Here are some points, one per row:
[ 1.1  0.4  0.5 -0.8  1.2 -0.3 -0.1 -1.4  0.5 -2.4  0.6  0.  -2.5 -2.
 -0.3  0.3  0.5  0.1 -0.1  0.9  0.7  1.1  0.2  0.4]
[ 0.1  2.5  0.7  1.2 -0.9  1.4  0.3  0.   1.3  0.5 -0.2  1.2  0.3  0.4
 -0.1 -1.4  0.4 -0.6  1.7 -0.4  1.3 -1.   0.8 -0.6]
[ 1.3 -1.5  1.1  0.2  0.   1.9 -0.7  0.   0.3  0.7 -0.2 -0.5 -1.4  0.
 -0.4 -1.9 -1.5  0.4 -1.  -1.2 -0.7 -0.6  1.  -0.1]
[-1.4  0.2  0.  -0.2 -0.2  0.9  0.2  1.5 -0.5 -0.5  1.4 -0.1 -0.1  0.3
  0.4  0.5 -0.3 -0.6 -1.2  0.3 -2.3  0.5 -0.1  2.6]
[-1.1  0.8 -0.6 -0.2 -0.5 -1.9  1.   1.4 -0.4  0.8 -0.3 -1.6  0.3 -1.
  1.9 -1.5  1.3 -1.1  1.2 -0.8 -0.1  1.1 -1.2  0.8]
[ 0.5 -1.1 -0.3  0.   0.2  1.   1.5  2.4  0.9  0.   1.1  1.1 -1.5 -0.1
  1.5  0.1  0.9  2.4  0.5  1.7  0.6  1.   0.2 -1.1]
[ 1.5  0.4  0.6 -1.5  0.7 -0.2 -1.   2.   0.7 -1.2 -3.1  0.4  0.  -0.9
  1.   1.3  0.9 -2.2 -0.6  0.   0.4 -1.9  1.1 -0.4]
[ 2.3 -0.2 -1.1  0.7 -0.6  0.5 -0.2 -0.4 -2.9  0.2  0.2  0.2  1.7 -0.6
 -1.1 -0.9  0.8  0.  -1.   0.9  0.5  0.7  0.7  1.1]
[-0.2  1.8 -1.4  1.5  1.1  2.1  1.   1.2 -0.6 -1.3  0.5  0.3  0.2 -2.7
  1.1  0.1 -1.6 -1.  -1.  -1.  -0.2 -1.9  0.6 -0.9]
[-0.6 -1.5 -1.   0.1  0.2  0.4 -0.7 -0.6  1.7 -0.1  1.5  0.8 -1.  -0.9
 -1.1 -1.3  1.3 -0.3  0.4  0.2 -1.3 -0.3 -0.7  0.2]
[-1.4  0.6 -0.1  1.4 -0.9  0.7 -0.8 -1.2 -0.8 -2.3  0.7  0.3 -0.1  0.9
 -0.3  1.8  0.4 -0.9  1.4 -0.2 -0.7 -1.4 -1.1 -0.5]
[-0.3  0.3 -0.3  1.4  1.  -0.7  1.  -0.4  0.4  0.  -0.9  2.2  0.8  1.1
  0.1 -0.2  1.  -0.8 -0.9 -0.3  0.9  1.3  1.1  1.3]
[-0.7 -1.6 -1.2  0.7  0.2 -1.   1.5  0.6  0.9 -0.1 -1.6  0.  -0.6 -0.4
 -1.7  0.7  0.1  1.  -1.9 -2.6 -1.2  0.8 -0.8 -1.9]
[-0.4 -1.6  0.3  0.2 -1.4  1.9  0.9 -1.9  0.1 -0.1 -1.  -1.2  0.1 -0.4
  1.5  0.4  1.  -0.3 -1.   1.5  0.7  1.1 -0.3 -1.2]
[-0.1 -0.7 -0.2  0.2  0.2  0.8  0.1  0.1  0.9  2.2  1.6 -2.2  0.3  0.2
 -0.7  0.8  0.7 -2.2 -0.7  0.4  0.6 -1.7 -0.7 -1. ]
[-1.3 -1.   2.3 -1.6  0.6  0.7  0.7  0.  -1.   1.2  1.1  1.5 -0.1 -0.8
 -0.2  0.3 -0.2 -1.4  1.3 -1.3  1.6  0.7  0.  -0.2]
[-0.4  0.1  1.5  0.9  0.3  0.8 -1.4  1.  -1.1  1.9  0.2  0.5 -0.8 -0.8
 -0.6  2.4  0.5  1.3 -0.4 -0.2  1.  -0.4 -0.5  0.9]
[-0.2 -0.4  0.7  0.  -1.  -1.6  1.  -1.  -1.   0.3  0.9 -1.3  0.9 -0.2
  0.2 -0.7 -0.7  0.5  1.2 -0.1 -0.2 -1.9  0.8  1.3]
[ 1.3  0.2  0.6  0.1  0.7 -0.9  1.8  0.4  0.7 -0.3 -0.1  0.8  0.7  0.8
 -2.1 -0.3 -0.3  0.1  0.3  1.2 -0.4 -0.5 -1.6  0.4]
[ 0.8  0.3 -0.4  0.1  0.8 -1.2 -1.8  0.3  1.1  0.2  1.   0.7  0.8 -1.5
  0.5  0.  -0.2 -0.5 -1.5 -0.7  0.1  1.6 -1.9 -0.7]
[-0.2  2.4 -0.6 -3.2 -1.3  1.5  0.4 -0.4  1.7  1.1 -0.1 -0.2  0.4  0.1
 -0.9  1.1 -0.9  0.1  0.   0.9 -0.1  1.1  0.7  0.5]
[-0.7  0.8 -0.9 -1.2 -1.  -1.1 -0.9  0.  -1.4  0.6 -0.7  0.6 -2.   0.1
 -0.9 -1.7 -1.1  0.2 -0.7  0.4  1.1  0.2 -2.2 -0.8]
[ 0.4  0.7 -0.4  0.2 -0.3 -0.1 -1.1  1.1 -0.1 -1.   0.5 -1.2  0.1  1.5
 -0.7 -0.8  1.8  0.4  0.6 -1.5  0.3  1.1  0.8 -0.8]
[-0.1  0.9  2.1  1.3  0.2 -0.5  0.4  0.1  0.5  0.1 -0.3  0.5  0.6  0.4
  0.5 -0.4 -0.9 -0.8 -0.3  2.  -2.3  1.  -0.2 -1.2]
[-0.8 -0.1 -0.1  0.8 -0.6 -1.5  0.2  0.6 -1.  -0.2  0.1 -1.1 -1.   1.1
 -0.5  0.5 -2.  -0.2  0.3 -0.2  0.2  2.6  1.2 -0.3]
[-0.9  0.2 -0.1 -1.4 -1.1 -2.  -0.2 -1.8 -1.1  2.2  0.5  0.7  0.4  0.
 -0.4  0.   1.2  1.8 -0.5 -0.1 -2.  -0.1  1.7 -0.5]
[-0.4 -0.3  0.6  0.   1.1 -1.7 -0.3 -1.6  1.3  0.2  0.3 -1.4  1.4  0.1
  0.6  0.1 -0.6  1.9 -0.6  0.1  1.5 -0.2  0.2  0.1]
[ 0.4  0.4 -1.2  1.2  1.1  0.1  0.2 -0.6 -0.1  1.3 -2.  -1.8 -1.3 -1.
 -0.3  0.4  0.9 -0.8  1.5 -0.3 -1.5 -0.2 -0.5  1.3]
[ 1.5 -1.   0.2 -0.6 -1.  -0.1  0.9 -0.9 -0.2 -0.9 -0.3  0.4 -0.3  0.9
  1.1  0.3 -0.7 -0.9  0.3 -1.  -1.   0.  -0.4  0.7]
[ 0.7 -0.6 -1.2  0.1 -1.7 -0.2 -1.2 -0.2  0.7  0.3 -0.1  0.9  0.7 -0.3
  0.6  0.8 -2.1  0.5  1.8  0.4  0.3 -0.2  0.   0.5]
[-0.1 -0.2  2.  -0.6 -0.5 -0.5 -0.1  0.5 -0.3 -1.6  1.  -0.8  0.9 -0.2
 -0.1 -0.6  0.9  0.9 -0.6 -0.5  0.  -0.7  0.3 -1.4]
[ 0.2 -0.1  0.3  0.  -0.4  0.5  0.4  0.1 -0.4  0.4  0.   0.  -0.6  1.8
  1.3  0.6  0.9  0.8 -1.4 -0.6  0.7 -0.7 -2.5  0.8]
[ 0.7  0.6 -1.3  0.4  1.2 -0.6 -0.4 -0.3 -0.6  0.4  0.6 -0.1 -1.8  1.9
  1.4 -0.4 -0.1 -1.3 -1.4  1.3  0.6 -1.2  1.  -1.2]
[-0.6 -0.2 -1.4 -1.3  2.6  0.7 -0.9  0.  -1.7 -0.4 -0.5 -0.3  2.4  1.1
  0.2 -0.6 -0.2  0.6  1.6  0.7 -0.4 -0.2 -0.6 -0.1]
[-2.6 -1.1  0.2  0.8 -0.4 -0.3 -1.2  1.2  0.6 -0.6 -1.1 -0.5  0.  -0.7
 -0.6 -1.5 -0.2  0.1 -0.4  1.8  0.8 -1.2  0.4  1.3]
Along one direction, these points spread out more than along any other. Take the direction at right angles to it along which they spread out most. Go by this last direction. How many in every 100 of the points above lie lower along it than each point below? Answers are rounded to whole numbers. More than half of the points above lie lower than the first one.
[-0.9  0.2 -0.1 -1.4 -1.1 -2.  -0.2 -1.8 -1.1  2.2  0.5  0.7  0.4  0.
 -0.4  0.   1.2  1.8 -0.5 -0.1 -2.  -0.1  1.7 -0.5] 34
[ 1.3  0.2  0.6  0.1  0.7 -0.9  1.8  0.4  0.7 -0.3 -0.1  0.8  0.7  0.8
 -2.1 -0.3 -0.3  0.1  0.3  1.2 -0.4 -0.5 -1.6  0.4] 54
[-0.7  0.8 -0.9 -1.2 -1.  -1.1 -0.9  0.  -1.4  0.6 -0.7  0.6 -2.   0.1
 -0.9 -1.7 -1.1  0.2 -0.7  0.4  1.1  0.2 -2.2 -0.8] 80
[-0.2  1.8 -1.4  1.5  1.1  2.1  1.   1.2 -0.6 -1.3  0.5  0.3  0.2 -2.7
  1.1  0.1 -1.6 -1.  -1.  -1.  -0.2 -1.9  0.6 -0.9] 31
[-0.3  0.3 -0.3  1.4  1.  -0.7  1.  -0.4  0.4  0.  -0.9  2.2  0.8  1.1
  0.1 -0.2  1.  -0.8 -0.9 -0.3  0.9  1.3  1.1  1.3] 60
[ 0.8  0.3 -0.4  0.1  0.8 -1.2 -1.8  0.3  1.1  0.2  1.   0.7  0.8 -1.5
  0.5  0.  -0.2 -0.5 -1.5 -0.7  0.1  1.6 -1.9 -0.7] 91
[ 0.5 -1.1 -0.3  0.   0.2  1.   1.5  2.4  0.9  0.   1.1  1.1 -1.5 -0.1
  1.5  0.1  0.9  2.4  0.5  1.7  0.6  1.   0.2 -1.1] 94
[ 1.1  0.4  0.5 -0.8  1.2 -0.3 -0.1 -1.4  0.5 -2.4  0.6  0.  -2.5 -2.
 -0.3  0.3  0.5  0.1 -0.1  0.9  0.7  1.1  0.2  0.4] 89
[ 0.1  2.5  0.7  1.2 -0.9  1.4  0.3  0.   1.3  0.5 -0.2  1.2  0.3  0.4
 -0.1 -1.4  0.4 -0.6  1.7 -0.4  1.3 -1.   0.8 -0.6] 6
[-0.1  0.9  2.1  1.3  0.2 -0.5  0.4  0.1  0.5  0.1 -0.3  0.5  0.6  0.4
  0.5 -0.4 -0.9 -0.8 -0.3  2.  -2.3  1.  -0.2 -1.2] 51
